One turning vector, and how many ticks it has turned:
The counts run from 0 to 197.
[ 93 145 101 173 171 144 156 128 130 125 158 139 111 110 175 114 106 134
 156 131 150  78 146 107 123 116 116 105 102 149 128 128 105 153 125 126
 136 122 113 162 123  91  96 128 138  79 182 131 149 134 121 184 162  74
 131  65 111 128 123 149 148] => 179
[151 105 123 197 163 175 154 155 117 147 122 192 162 125 166 106 131  91
  96 147 121 130 179  65 124 124  93 101 133 119 126  96 120 109 148 152
 145 143 122 117 154 110 156 137 108 123 145 106 150 132 125 113 139  93
 156 118 122 117 110 162 109] => 5
[111 131 127 183 196 134 195  99 128 131 145 155 104 123 174 113 129 132
 147 116 125 117 151 118 123  86 150 111 118 135 141 110  83 147 152 109
 161 111 102 148 138 102 121 141 125 100 143 136 170 164 123 169 166  78
 118 100 104 142 134 168 130] => 116
[121 108 121 186 201 156 189 105 122 139 125 159 121 120 181 113 144 107
 128 136 132  96 160  89 125  71 154 101 135 112 132 106  89 130 135 122
 154 104 112 150 132 101 140 158 110 115 133 142 159 151 119 149 168  81
 123 100 136 144 134 163 126] => 118
[135 148 111 161 160 122 189 175 105 109 134 145 104 130 167 113  91 139
 150 122 152 110 165 115 122  96 103 101 108 138 139 111 138 147 162 138
 132 150  98 134 138  98 129 136 145 107 160 124 147 122 112 188 122  69
 147  86  69  97 113 135 145] => 62
[ 86 122 104 161 158 125 115 172 153 152 174 146 123 111 134  74 126  91
 162  78 142 160 140 138 135 156 112  93 131 177 113 126 109 127 153 108
 117 127 115 138 144 103 118  95 132 114 114 118 127 174 102 173 140 129
 141  99  80 105  89 157 112] => 93
[ 96 126  88 163 150 128 130 145 152 137 163 142 129  76 156  96 137 129
 156  90 161 151 157 127 107 137 103 100  96 166 105 119 113 136 149 141
 164 132 115 107 149  81  90 101 131 145 130 111 109 162  91 178 131 113
 150  80  73 113 103 146 139] => 166
[ 84  73  99 171 172 157 116 144 139 171 155 148 129  82 144  79 151  82
 139 103 144 120 130  80 124 122 131  90 150 140 102 129 122 122 118 127
 104 112 116 145 154  89 140 100  94 140 135 141 121 160  77 148 167 145
 134 106 151 116 109 148 110] => 99
[132 103 100 166 182 150 114 192 164 142 172 145 139 126 130  98 106  82
 155 114 142 109 160 133 144 147 124 103 147 181 113 114 105  79 156 103
 120 122 120 155 117 122 135 143 142  74 104 115 132 168 122 154 148 108
 123  95 102 127  90 139 113] => 85
[ 93  97 108 174 188 148 156  97 132 158 168 144 102  85 162  96 134 114
 156 108 136 106 138 100 117  90 158 101 135 142 118 125  94 134 133 109
 125 102 111 157 149  85 128 128 108  96 147 157 151 162  96 161 174  99
 113  97 146 143 125 152 122] => 107
[122 124 134 195 167 139 201 136 117 137  89 183 132 139 172 114 153 101
 113 127 126 147 151  87 127  96 115 100 113  92 141  87 110 149 127 149
 165 131 107 108 139 108 141 124 100 162 142 123 156 151 115 151 142 102
 165 105  95 104 120 170 119] => 122
[124 147 128 188 169 120 204 142 114 125 103 171 126 158 179 111 134 108
 139 115 132 147 157 119 128  99 115 102 103 116 152  94  93 156 147 131
 161 140 101 126 122 110 127 123 125 145 140 117 167 148 131 168 134  84
 153 106  67 105 112 170 126] => 124
[111 142 110 189 152 135 141 181 123 156 148 137 145 150 184  82 113  87
 164 104 143 148 154 139 110 155 119 100 120 179 138 128 106 111 132 109
 108 151 113 136 135 119 110 110 128  99 124  87 147 159 147 178 132 112
 141 137  97 136  62 152 115] => 20
[ 77  81 110 171 164 145 116 143 139 175 147 155 122  77 136  84 153  89
 142  93 142 148 123  83 122 131 123  87 137 136 109 124 130 138 125 135
 109 115 113 130 158  83 138  88  90 145 141 143 128 165  80 159 158 147
 143  98 139 108 109 152 108] => 100
[151  88 123 176 165 165 142 213 156 161 120 164 159 119 126 113 125  82
 120 145 146 124 151  89 145 147 104  96 135 140 123  92 162  94 136 156
 126 138 112 120 130 129 161 124 106 107 126 109 131 161 116 126 135 116
 159  99 110  92  81 140 113] => 79
[116 119 123 183 199 146 191 100 126 132 138 156 112 120 179 118 134 117
 142 125 131 106 157 104 129  77 157 106 122 127 136 107  80 138 139 111
 159 108 108 149 130  99 132 155 122  99 136 145 160 156 122 160 172  79
 117 102 124 149 135 166 126] => 117
[149  84 107 175 167 143 149 204 112 158 106 133 153 128 158 101 122  96
 137 136 149 123 179  88 126  99 126  80 141 122 140 115 155  81 119 136
  77 162 110 121 124 130 156 129  89 138 132 113 135 120 108 136 137 108
 151 133 146 127  76 120  99] => 141
[137  85 100 168 186 157 113 186 165 150 164 141 148 122 128  98 111  78
 144 121 143  95 164 117 142 141 127  95 156 180 105 122 110  75 150 104
 116 111 116 158 119 115 140 146 136  83  98 119 121 159 112 144 151 116
 127 103 117 130  93 138 109] => 86
[110 121 101 183 174 144 129 167 129 160 153 122 144 138 182  83 118  82
 157 109 146 110 163 134 111 139 138  97 135 183 130 136 103  97 118  96
  95 144 120 160 128 118 112 128 124  88 118 100 145 150 141 172 145 107
 131 141 135 156  68 139 116] => 22
[141 134 105 175 171 116 174 190 105 126 128 131 134 161 174  95  94 101
 165 120 141 114 185 133 126 100 128  89 127 142 156 117 115  97 150 104
  90 162 108 150 108 132 137 146 130 106 127 104 156 120 132 172 142  76
 137 125 107 145  79 128 107] => 137
[156 102 117 176 168 166 171 204 114 139  98 158 136 117 152 122 113 111
 115 155 157  99 158  70 119 108 101  90 131 117 135  98 169 123 132 165
 117 149 107 121 140 108 160 136 106 109 164 123 144 117 109 135 129  94
 150  94 121  90 105 129 125] => 68
[106 110  78 162 175 155 136 129 148 136 166 129 124  78 167 102 136 120
 142 120 167  72 169 101 102 114 123 100 129 161  97 135 102 118 130 123
 147 104 123 157 138  70  97 127 134 113 143 130 111 134  88 169 162  95
 133  73 134 144 125 134 143] => 170
[124 101 126 185 196 160 187 106 118 139 113 165 126 120 175 118 149 102
 116 137 132  99 161  72 125  78 146  99 136  98 130 103  95 133 126 133
 151 106 112 143 135 103 142 153 100 132 136 139 153 144 109 145 165  92
 134 107 133 135 133 162 123] => 119
[ 88 117 106 178 167 117 142 151 141 164 155 111 126 112 161  82 124 117
 182  87 147 163 142 138 133 135 140  97  93 171 144 137 128 119 117 128
 103 137  99 114 132 123 105  95 102 120 122 113 143 188 145 186 143 121
 136 118 105 132  53 150 124] => 30
[134 118 130 186 203 164 165 148 129 132 145 145 131 146 166 124  95 107
 122 161 125  80 166  92 155 104 133 107 131 144 149 121 104 111 121 131
 122 106 109 160 102 126 138 164 124  84 160 134 168 147 143 149 165  87
 137  83 123 115 121 164 130] => 191
[144 140 111 191 170 157 148 161 114 133 149 164 153 154 186  99 105  88
 140 127 127 112 184 119 122 137 105 109 131 173 135 108  79  99 152 106
 134 144 119 152 132 117 127 147 147  81 128  93 153 145 147 147 141  80
 136 126  95 150  98 165 116] => 11
[100  98 103 168 155 138 115 191 158 165 150 158 142 106 125  78 136  75
 141  93 137 165 134 112 141 162 104  89 135 158 109 114 130 120 140 132
 124 130 116 125 143 104 137  88 112 139 117 114 121 175  96 156 137 149
 155 101  89  89  90 155 105] => 91
[101  64 108 172 190 144 141 125 147 173 129 116 137  85 157  97 154 116
 143 113 152 125 152  87 129  96 161  88 116 141 132 135 142  99  97 154
 116 107 101 116 137 108 119 121  75 161 119 138 124 170 111 148 160 136
 144 107 150 130  86 141 120] => 36
[135 117 107 165 155 105 149 199 126 150 134 129 137 119 148  96 100 120
 173  99 137 175 171 133 135 124 122  94 102 149 157 119 150  93 156 135
  95 180  99  99 133 128 137 114 108 118 126  98 138 149 125 157 124 103
 146 121  90 113  57 136 112] => 145
[ 87 152 105 171 166 136 159 131 131 130 159 141 113 104 167 111 104 138
 153 121 149 104 145 114 119 126 107 112  95 154 131 130 105 160 132 133
 142 126 111 145 126  88  96 109 136  91 184 128 146 139 116 191 156  81
 139  63  93 117 113 154 151] => 178
[123  73  80 170 169 159 116 146 165 163 147 141 152  63 145 102 155 106
 129 118 164 114 178  86 110 113 121  97 130 152  93 125 131  93 128 151
 152 114 121 112 151  86 120 124 103 151 114 122  94 150  77 134 140 117
 147  96 122 132 104 130 121] => 162
[132  69  81 165 172 161 127 138 161 161 160 128 146  63 150 102 143 112
 134 114 168 107 182  89 110 112 132  93 132 158  92 126 121  82 134 143
 143 111 123 122 144  93 119 137 110 138 107 124  95 152  83 131 144 112
 137  97 127 145 106 129 125] => 161
[ 95 105  90 177 162 167 141 138 142 147 132 150 133  71 167 105 155 113
 123 129 161  98 146  66 101 119 104  91 121 127  98 130 131 144 107 160
 143 113 118 133 148  75 110 108 112 150 167 131 116 124  87 154 158 116
 154  69 134 111 119 146 139] => 173
[134 145 121 181 181 126 205 145 111 118 117 155 124 169 190 107 116 109
 146 117 132 122 174 129 129  87 121 102 118 128 152  99  77 134 147 108
 142 136 112 148 114 116 124 155 138 115 128 117 163 142 133 175 142  72
 138 112  85 139 117 162 123] => 126
[126  99 126 198 190 157 197 120 123 145  98 171 136 127 178 115 153 101
 113 138 132 118 157  68 127  83 136  99 132  95 131  96 105 138 121 142
 158 115 109 129 136 102 144 143  98 151 140 136 153 143 111 137 159 103
 148 102 124 120 131 167 117] => 120
[137 129 121 182 156 121 184 196  99 134  85 152 146 162 172  98 127  97
 133 119 138 153 167 101 125 112 102  84 117 104 153  97 132 137 128 141
 113 164 103 119 123 121 139 120 110 163 135 102 153 125 125 157 125 107
 168 122  92 104  90 149 111] => 133
[143 101 122 173 162 162 134 210 159 157 120 168 157 116 122 110 117  86
 127 136 144 147 146  96 150 156  98  97 130 147 123  89 156 104 140 155
 131 146 112 110 132 126 157 115 111 113 123 104 127 164 121 135 130 122
 162  95  87  82  84 149 113] => 80
[107  76  99 177 199 139 139 124 147 167 151 103 135  92 161  99 135 114
 159 112 152 105 157 105 124  95 173  96 125 164 129 151 121  85 102 124
 109 102 101 134 125 115 114 136  89 123 114 135 133 174 121 159 166 120
 126 116 149 156  79 134 123] => 34
[134  86  99 158 151 122 133 170 157 163 142 138 150  80 140  99 131 124
 151 100 150 174 174 113 130 133 119  91 103 152 124 114 154  91 148 161
 136 147 111  81 148 118 133 107  98 144 112 107 110 171 107 134 125 122
 155 111  91 110  68 136 115] => 154
[107  87 107 187 166 153 121 171 132 187 120 124 158 114 166  84 144  81
 137 119 152 134 143  93 114 134 135  89 128 146 127 137 145 108  90 145
  91 131 111 126 140 118 125 102  75 143 131 114 130 155 126 152 141 145
 150 132 154 131  66 135 108] => 26
